One hidden turn or mirror swaps the rows below in pairs. Which row is each named row swapped with?
sanu: [ 17 -11  -8  14  -6   6 -25  -7   4 -16  -5 -30   6 -22  -8   0]
rokiz: [ -1   6  11   8 -12 -11 -27   1   1 -10 -17 -17   8 -16 -16   6]
sus: [ -4   8   7  11  -8 -10 -27   2  -3 -11 -19 -16   9 -18 -15  11]
bilup: [  1 -20   0  14   2   2 -12   1 -13  -5  -2 -18   6   3 -23 -13]
vod: [ 14 -17  -6  28 -11   6 -16   0  12 -11  -2 -22  13 -10  -7  -2]
Bita: [ -2   9   8  11 -10 -10 -24  -3   1 -10 -21 -15   9 -19 -15   7]
zele: [-10  -8 -17  17 -12   9 -19  -4   2  -8 -11 -17  17 -14  -2   6]
Tefo: [ -8  -7 -16  16  -9   7 -24  -2  -2  -7 -10 -17  20 -17  -2   3]
dena: [ 17  -2   1   9 -20 -12 -14  -7   8 -19 -14 -11   1  -3  -4   9]
vub: [  5 -17   4  16   3  10 -10   3 -16  -9   2 -15   6   2 -22  -9]
suf: [ -3  -7   0   7  -3  -2  12 -20  -2 -11 -17 -18  -1  -1 -14   1]
Fome: [ -3  -3   1   4   1   0  10 -16  -4 -13 -15 -16  -4   0  -4   3]
bese: [ 17 -16 -10  16  -6   6 -23  -8   6 -15  -8 -30   8 -18  -4  -2]
Zafoz: [ -6  -5 -20  20  -7   6 -18   1  -2  -9 -10 -18  18 -17   4   6]
Zutis: [ -1 -18  -3  18   4   6 -14  -3 -10  -6   0 -19   5   2 -24 -16]
Nabuv: [  1 -17   6  15   7  10 -12   5 -12  -7  -2 -19   4   6 -21  -8]
tes: [ 16 -16  -6  25 -12   4 -18   2  13 -11  -3 -24  11 -10  -8  -3]
sorum: [  4  -7  -3   6  -1   2  12 -17  -3 -11 -19 -15  -7  -3 -10   7]
gam: [ 18  -5   2  10 -19 -15 -15  -5   6 -19 -13  -8   3  -2  -4   8]
fak: [  0   8   9  10 -11 -10 -25   1  -3 -12 -22 -16  10 -15 -17  10]
Talu: [ -9  -5 -16  18  -7   6 -18   1   2  -5  -9 -18  21 -18   0   3]
zoseb: [-10  -4 -14  18  -9   8 -20  -2   0  -8 -12 -17  20 -18  -2   9]
pir: [  4   0   2   2  -1  -3  10 -10  -2 -14 -18 -17  -5  -1 -10   5]
Dabep: [  3 -16  -4  18   4   7 -13  -1 -16  -2   0 -21   7   6 -25  -9]
gosus: [  0   0  -2   7  -1  -6   9 -20  -7 -11 -16 -21  -3   1 -11   6]
menuk: [ -1  -4   3   9  -1   0  14 -17  -4 -14 -13 -15  -3  -4  -6   5]
sitib: [ 13   5  -2  13 -12  -9 -22  -9   9  -6  -9   0  -3  -5 -11   6]
Tifi: [  9 -19  -1  14   6   7 -11   5 -13  -4  -3 -16   2   0 -22  -8]
tibe: [ -2  -3   3   9  -4  -2  11 -20   0 -11 -17 -20  -6   2 -15   3]
zuv: [  3   9  11  16  -9  -9 -28   2  -2 -12 -20 -19   6 -13 -17  11]
Lof: [ -3  -4   1   5  -3  -7   5 -23  -4 -15 -17 -17  -5  -1 -12   0]
limag: [  0 -20  -2  13   2   3 -11   1 -14  -3   2 -18   5   6 -22 -12]
Zuzet: [  6 -17  -4  16   5  14 -11   6 -10  -6  -1 -19   7   4 -20  -8]
Rona: [ 12   8  -8  13 -11  -5 -21  -9   7  -8  -5  -1  -3  -8  -8   7]

Tefo pairs with Bita
zuv pairs with Zafoz
sanu pairs with Rona
sitib pairs with bese

